One turning vector, and how many ticks it has turned:
The counts run from 0 to 295.
[-2.70 -0.46 -2.53 -2.62 4.36 0.74 -2.54 3.09 0.30 2.91 1.75 0.94 2.59 -1.39 1.83 0.05 2.31 1.81 -1.00 -3.75 -0.54 -2.19 -0.62 2.62 2.67 1.42 -1.45 -0.42 2.13 -0.40 2.35 0.02 -4.62 0.72 -0.88 0.85 -2.94 2.06 -0.23 -0.08 -0.30 2.25 2.54 -1.72 -2.51 1.44 0.97 -0.90 2.12]
11
[-2.02 0.17 0.39 2.84 -0.25 0.42 2.06 1.26 -1.41 1.76 0.11 0.10 -0.38 -0.94 1.76 1.67 0.28 -0.95 -2.78 -1.36 1.44 -0.63 -2.39 3.09 -0.04 -0.57 -0.42 -2.35 0.10 0.48 1.96 -0.68 -4.45 -1.00 1.43 -0.31 -2.57 0.91 0.78 0.44 3.98 4.79 4.14 -0.69 -5.13 1.99 -0.61 -3.55 0.26]
195
[-1.41 0.10 -2.71 0.23 0.83 -1.73 -4.12 0.98 1.01 2.62 -1.50 0.99 1.49 1.18 1.45 3.08 3.10 0.42 -0.30 -2.38 1.20 0.59 -2.16 -1.45 3.22 2.91 0.27 0.48 0.53 -0.37 -0.25 0.19 -2.97 2.71 2.41 0.66 -2.94 -0.87 2.56 2.36 0.31 -0.94 1.98 -0.70 -1.72 3.69 1.41 5.30 -0.81]
274
[-2.34 0.91 0.62 2.61 0.87 -1.18 1.26 1.45 -3.27 1.32 2.79 -0.97 1.40 0.51 3.00 3.48 -1.33 -1.12 -2.74 -1.63 1.03 0.43 -4.05 0.11 -0.06 5.78 1.11 -2.58 1.03 -2.16 1.67 -0.71 -3.14 4.00 1.47 -1.18 -2.18 -0.96 1.33 -0.17 0.28 2.96 1.71 -0.37 -1.13 -3.42 -0.37 0.49 0.43]
140
[-3.04 1.58 -0.05 -1.99 2.18 3.63 2.31 -0.52 0.38 -1.38 1.80 -0.56 0.08 -0.88 2.31 2.53 -0.60 0.90 0.24 -2.02 1.64 0.81 -2.77 -2.31 0.01 2.45 -0.62 -1.46 -0.92 1.08 4.08 1.52 -3.99 0.71 2.74 -2.21 -4.24 2.71 0.47 -4.92 0.38 0.96 2.84 -2.16 -2.77 0.58 1.29 -0.22 1.05]
131
[-0.02 1.06 1.96 -1.57 -0.14 -0.91 -0.49 1.08 -2.09 0.80 -0.20 2.56 1.99 -3.59 -0.16 0.27 1.68 0.66 0.15 -2.41 -1.31 0.22 -0.82 1.81 1.79 -1.67 -2.82 1.33 -1.91 1.76 5.62 0.12 -4.11 1.70 1.14 1.10 -4.06 0.33 2.88 -1.37 -0.94 0.97 2.77 -2.09 -2.40 3.21 -0.22 2.36 1.25]
42
[0.36 2.13 -2.40 -0.98 -3.31 -0.05 -0.70 2.35 -2.34 3.05 -4.53 -0.88 2.23 -1.19 0.71 1.96 4.15 -0.22 -0.17 -2.40 0.00 -0.98 -2.91 2.36 0.33 -1.46 -4.37 -0.82 0.24 0.06 -0.48 0.72 -0.50 0.24 3.15 -0.61 -0.56 0.31 2.61 1.13 -2.74 0.36 3.02 -2.82 -2.96 2.64 0.96 1.45 -2.71]
29
[0.08 0.06 -0.14 -1.43 0.34 0.29 -3.33 1.96 -1.71 4.24 0.82 3.70 3.78 -3.10 1.15 2.29 3.66 0.72 1.21 -1.12 0.90 -2.42 -1.05 -0.66 4.18 2.12 -1.70 -0.45 1.99 -0.06 3.47 2.02 -1.56 1.03 0.60 -0.87 -4.84 -1.26 1.44 -0.80 0.23 1.25 1.70 -0.52 -2.13 0.28 0.84 2.80 2.15]
253
[-4.30 1.21 1.16 0.13 0.25 -2.05 -2.47 1.41 1.09 0.39 2.98 0.43 1.32 -0.79 1.52 0.19 0.76 -0.93 0.62 -1.97 -0.28 -1.30 -0.43 -1.38 2.32 5.34 1.38 -2.46 1.35 -2.71 3.93 -0.39 -4.72 2.02 1.59 -0.20 -2.05 -1.30 2.88 0.22 0.66 2.94 3.47 0.60 -3.13 1.30 0.80 1.21 2.74]
106
[-1.65 -0.79 0.24 -1.40 1.80 -3.13 1.81 2.62 1.20 -1.19 2.18 -1.98 -1.32 2.50 0.17 1.64 -0.08 0.62 -0.63 -2.95 -1.21 1.59 -0.12 0.98 0.63 1.59 1.45 -0.01 -3.42 2.95 3.53 -0.20 -6.14 3.86 0.99 -0.19 -4.68 0.36 1.11 0.61 -0.03 2.44 2.76 -2.45 -0.97 2.16 -0.97 1.53 -1.12]
128
[-3.68 0.30 -0.09 0.56 1.16 -3.52 -0.36 0.62 -3.18 2.69 -0.24 0.23 1.79 -1.96 1.15 1.98 0.32 -1.27 -2.90 -3.97 -0.54 2.47 -3.51 3.70 -0.26 -0.33 -0.53 0.17 0.06 -0.36 0.73 -0.26 -2.61 2.38 1.88 2.19 -0.41 -1.46 2.94 3.13 -1.48 3.84 0.07 -2.85 -2.03 0.52 -1.36 2.17 -1.91]
0
[-2.85 0.08 -2.60 -1.70 -0.36 -1.28 -2.09 0.30 0.76 0.20 -1.99 1.57 2.35 -0.05 0.00 -1.65 1.33 -0.30 1.40 -4.38 -1.18 0.66 -2.51 -0.02 1.66 1.56 -2.13 0.82 -1.18 -0.20 2.18 0.98 -3.22 1.95 3.95 1.82 -1.82 0.01 3.52 0.74 -4.52 -0.14 2.71 -1.11 -1.64 3.18 1.93 1.48 -1.85]
63
[-0.44 0.34 -1.15 -2.59 -0.82 -1.11 -0.85 1.69 -2.54 3.06 -3.99 -0.02 2.43 -1.91 0.13 2.44 2.47 0.39 0.09 -3.38 -1.49 1.06 -1.37 2.97 1.53 -2.52 -3.70 -0.98 0.94 -0.32 0.28 2.11 -0.32 0.15 3.40 -0.21 -1.36 -0.41 2.91 1.07 -2.78 2.63 0.74 -3.57 -2.59 1.67 -0.94 0.87 -3.01]
210
[1.53 1.69 -2.92 -0.12 -2.33 0.25 -2.60 2.72 -4.15 3.33 -0.03 0.72 3.57 -0.22 1.28 0.46 4.89 1.22 1.75 -2.05 0.11 -1.68 -3.58 1.50 0.59 3.46 -3.56 -1.05 1.15 0.06 1.43 -1.03 -2.31 1.68 0.19 -0.70 -2.25 0.33 1.31 1.51 -3.46 0.00 2.13 -0.99 -0.33 -0.50 1.41 1.11 -1.55]
232
[-0.22 0.46 -2.21 -1.69 -0.02 2.12 -2.41 0.49 0.22 3.60 -2.15 2.38 2.32 -0.79 2.01 3.52 3.04 1.61 1.06 -0.26 0.88 -1.23 -1.35 -2.24 3.51 2.42 -1.22 -1.17 1.26 0.05 2.57 3.25 -1.88 -0.16 2.66 -1.65 -4.57 -0.34 1.40 -1.76 0.81 -0.39 3.03 -1.50 -2.69 3.06 1.08 3.60 1.42]
71
[-5.40 1.21 -2.50 0.17 2.69 0.83 0.11 0.93 2.70 -0.72 1.11 -1.59 0.66 0.72 1.38 1.48 0.20 -1.70 -0.10 -3.57 2.19 2.80 -4.18 -0.74 -0.03 2.76 -0.79 -1.03 1.32 -1.26 0.26 -1.61 -3.11 0.81 3.71 1.09 -1.76 4.42 -0.37 -0.18 -0.25 1.91 1.95 -2.77 -2.83 0.59 2.51 -1.30 -2.44]
152
[-1.33 -0.60 0.55 1.30 0.00 -4.40 -1.28 2.25 0.47 1.69 -1.18 -0.35 1.38 2.29 -0.34 3.28 1.83 -1.31 -0.14 -1.50 -0.04 2.41 -1.63 0.25 3.35 2.01 0.31 1.10 -0.99 0.45 1.64 0.72 -2.62 4.00 2.65 1.33 -4.77 -1.95 3.43 1.86 -0.54 0.65 0.45 -1.90 -0.15 1.85 -1.55 5.00 -3.00]
94
[0.57 1.13 -0.85 -0.41 -3.41 0.60 -1.76 0.69 -2.82 -0.75 1.72 1.42 1.18 -2.90 0.12 1.22 4.40 -0.83 4.08 -1.64 0.83 0.16 -4.56 1.36 0.29 1.30 -3.58 -3.63 0.79 -0.29 2.76 -1.38 -1.38 -1.54 2.74 -0.63 -3.41 2.02 1.50 0.42 -0.41 3.59 2.61 -0.70 -2.26 1.82 1.38 -2.29 -0.73]
198
[-0.34 -0.31 0.96 0.99 0.05 -3.51 -0.09 2.78 -0.74 0.52 -1.95 0.05 1.60 1.83 -0.26 2.42 0.15 -0.73 -0.30 -2.24 -2.08 2.49 0.18 1.44 3.27 1.80 -1.30 1.81 -1.60 0.93 2.31 1.44 -2.95 4.96 3.07 0.53 -5.41 -1.24 2.84 -0.48 -2.58 0.51 0.97 -1.95 -0.11 1.42 -1.68 3.89 -2.48]
95
[-2.84 1.25 1.23 4.30 -3.99 -0.73 3.61 -1.10 -0.80 -0.08 -0.83 1.17 -0.10 1.30 0.96 0.20 -1.43 -2.30 -0.88 -0.92 0.42 0.74 -3.41 -0.65 -1.41 3.44 -0.61 -0.87 -1.78 -0.73 3.97 0.70 -3.77 1.87 3.57 0.21 -1.59 -1.34 3.02 -0.29 -0.54 1.35 4.12 0.30 -3.06 -0.15 -0.07 -1.70 -1.17]
290
[-1.43 1.26 -0.41 -0.84 0.84 1.05 0.18 -0.05 -3.30 1.96 2.08 3.12 2.33 -3.65 3.03 0.86 0.10 0.59 -0.73 -3.78 3.80 -0.35 -4.46 -0.71 -1.15 2.02 -1.65 -0.25 0.46 -0.75 3.10 -0.54 -1.90 1.64 0.22 -0.12 -3.00 1.86 1.70 -0.92 2.74 0.00 3.20 -0.20 -4.89 -1.35 1.99 -0.70 1.04]
226
[0.98 -0.77 -0.22 -0.18 1.05 0.74 1.53 2.82 -1.02 -0.06 -0.87 1.17 1.70 1.66 1.52 0.44 -0.24 0.17 -0.50 -3.47 -0.11 0.68 -0.87 -0.08 1.72 2.81 -2.38 2.38 -1.02 1.24 3.79 2.01 -3.65 4.73 1.80 -0.46 -5.71 1.55 1.31 -3.22 -1.70 -2.28 3.84 -1.63 -2.32 -0.18 0.57 1.01 -0.78]
278
[0.37 0.32 -1.83 0.79 -3.07 1.34 0.74 2.21 -0.43 1.48 -0.43 1.48 1.95 0.52 0.84 -0.35 2.21 -1.37 1.70 -2.22 3.61 -1.24 -3.24 -1.25 0.08 4.10 -2.76 -1.42 1.10 -1.64 3.06 0.16 -0.86 0.60 1.63 -0.49 -3.29 1.43 1.72 -0.49 0.50 -0.53 4.83 -0.54 -4.41 -2.31 2.43 -3.42 -1.11]
259
[2.12 -1.10 0.33 0.66 0.28 -1.78 1.51 3.15 -0.74 0.07 -0.93 0.89 1.57 2.00 0.31 0.10 -0.19 0.26 -1.42 -3.50 -1.34 1.18 -0.77 1.15 2.10 1.85 -1.37 2.69 -2.09 1.41 2.89 1.59 -3.98 5.57 1.65 -0.14 -5.56 0.70 1.89 -0.74 -1.42 -1.49 3.90 -1.74 -1.88 1.21 0.20 2.19 -1.73]
277
[-3.02 0.83 0.03 -0.97 2.35 -4.24 0.34 1.57 -1.85 1.65 2.09 -0.85 1.05 -1.30 1.02 2.56 0.52 -0.27 -2.61 -4.35 1.36 2.65 -3.59 3.20 -1.20 -0.16 0.37 0.80 -0.32 0.62 0.50 -1.69 -2.97 3.79 0.68 1.26 -1.78 0.53 1.53 2.90 0.37 2.67 -0.15 -3.17 -1.89 0.84 -0.29 3.04 -2.51]
181
[-0.98 -0.09 -0.03 1.84 -1.31 0.80 1.01 1.77 1.27 2.65 -2.43 -0.42 -0.32 1.97 2.09 4.04 2.49 -0.41 -1.29 0.89 1.33 -1.62 0.13 -0.31 3.17 1.78 0.73 -1.56 -0.62 0.84 2.73 0.88 -4.51 -0.08 1.02 -1.16 -4.30 -1.76 1.91 -0.33 3.62 0.93 4.36 -0.58 -2.72 3.10 -1.53 0.27 0.50]
282
[-2.39 -0.14 -0.71 -1.03 -2.16 -2.62 -1.49 -0.03 0.23 1.17 -3.58 0.92 1.21 -0.52 -0.57 -0.03 2.06 -0.71 1.16 -3.68 -1.56 0.95 -1.55 1.00 1.90 0.40 -2.04 0.74 -1.35 -0.09 2.46 1.29 -2.31 0.50 4.31 1.83 -1.65 -1.97 4.59 1.60 -3.57 1.43 2.84 -0.63 -2.19 3.77 -0.31 1.77 -2.75]
62
[-0.79 -0.17 -2.21 0.37 -2.61 0.06 -0.04 0.81 -0.77 2.33 -0.11 0.76 1.38 0.74 0.56 1.31 3.12 -1.78 2.40 -2.11 4.58 -2.08 -3.39 -1.71 0.22 5.09 -1.23 -1.84 1.42 -1.44 2.35 0.02 -0.45 0.16 0.99 -0.61 -3.83 -0.36 2.36 1.04 2.19 0.52 4.10 0.62 -3.69 -2.70 0.46 -2.93 -2.18]
260
[-1.60 -0.03 -0.31 4.59 -0.18 0.32 0.18 0.24 -2.02 3.10 0.45 3.16 1.81 -1.13 2.54 1.12 0.18 -1.13 -3.07 -1.11 2.88 -0.67 -4.48 0.49 0.55 1.87 0.08 -0.46 0.70 -1.11 2.46 -0.62 -3.62 2.09 0.84 0.65 -2.45 -0.34 1.82 0.94 4.08 0.98 4.51 0.90 -4.73 0.75 1.62 -0.19 1.28]
46
[-4.80 2.03 0.58 -2.17 -0.08 -3.32 -0.45 2.51 -0.37 3.51 2.15 -3.57 0.34 0.60 -0.29 4.39 3.54 -1.95 1.22 -1.31 0.25 0.57 -0.78 1.82 1.30 2.40 0.69 -2.57 0.74 0.37 1.37 -0.14 -2.73 0.71 0.82 -0.33 -1.37 -1.82 1.02 1.79 -0.98 4.34 -0.25 -3.47 -0.52 -0.33 -3.18 1.18 -2.14]
147
[-2.42 1.69 -1.87 1.58 -0.90 -1.29 -2.68 1.39 1.80 2.10 -1.30 0.50 1.25 0.81 0.56 3.93 4.29 -1.52 1.97 -0.46 3.06 1.26 -4.12 -2.35 1.71 3.34 -1.04 0.26 1.15 -0.55 0.53 -0.09 -0.94 1.54 3.65 0.78 -3.46 0.69 1.79 1.71 0.63 -0.62 0.93 -1.91 -1.09 1.98 2.06 4.17 -2.79]
92
[-0.55 1.34 -0.24 2.37 -3.62 0.26 3.28 -0.01 -0.06 -1.39 2.19 1.86 0.81 0.80 -0.19 -0.27 -0.57 -1.29 2.33 -1.38 0.79 0.85 -4.77 -2.03 -1.57 4.09 -0.68 -1.58 -1.32 0.37 4.43 0.79 -1.95 1.99 4.86 -1.72 -2.99 1.64 0.02 -1.80 -1.20 1.73 4.12 -1.75 -2.91 -1.10 3.07 -2.14 -1.24]
110
[-3.64 0.37 1.19 1.79 -0.39 -3.42 -0.24 1.28 0.98 0.72 2.92 1.07 0.64 0.73 0.71 -0.33 -0.54 -0.89 -1.14 -1.52 -0.42 -0.64 -0.62 0.04 1.07 4.98 1.92 -1.83 -0.69 -1.46 3.54 -0.27 -5.27 3.18 2.04 0.31 -1.87 -2.12 2.60 1.27 0.72 3.86 3.99 0.90 -3.22 0.68 1.01 0.01 1.27]
107
[-2.56 -0.15 0.41 0.39 -0.12 -2.68 3.36 1.44 1.41 1.29 -1.96 -3.28 -0.62 2.82 0.62 4.03 -0.71 -2.20 -1.83 -2.56 2.84 2.43 -1.21 -0.16 -0.06 1.85 0.69 -0.39 0.03 -0.89 0.20 1.69 -0.92 2.29 3.50 -1.02 -2.79 0.36 2.24 0.29 1.68 0.77 2.29 -3.10 -3.91 -0.98 -1.09 -0.02 -4.28]
121
[-2.20 -0.83 -1.70 0.31 4.11 -0.80 -1.12 2.23 -0.40 2.42 3.00 0.93 1.93 -0.24 2.00 2.25 -0.91 1.99 -2.32 -2.41 -1.20 0.36 -2.91 0.96 1.78 1.80 2.56 -1.68 0.41 0.72 1.64 1.54 -4.87 3.16 0.40 -0.18 -3.17 0.06 -1.89 0.15 1.18 4.12 0.90 -2.52 -1.56 1.03 1.65 2.40 1.93]
160
[-2.01 2.06 -1.81 1.91 -4.00 0.96 -0.73 -0.06 1.15 1.75 0.13 1.09 2.08 0.81 0.27 2.00 4.13 -1.38 3.69 0.64 2.46 -0.30 -5.75 -3.44 -0.21 4.91 -0.84 -1.54 -0.13 0.55 2.13 -0.46 -1.31 -0.14 3.66 -0.78 -2.22 0.02 0.61 0.20 -1.02 0.63 1.61 -1.54 -0.28 0.04 1.86 1.17 -1.83]
293
[-1.47 0.61 -0.69 1.11 0.02 0.59 0.79 -0.64 -3.48 2.91 0.79 2.83 1.25 -2.93 2.84 2.59 0.91 0.02 -1.89 -2.74 4.49 -0.13 -4.55 -0.49 -1.32 1.87 -0.02 -1.08 0.74 -1.46 1.19 -0.09 -1.71 1.08 0.18 -0.53 -2.78 -0.75 2.68 0.29 4.36 0.80 3.11 0.61 -4.39 -1.14 0.25 -0.14 0.48]
227
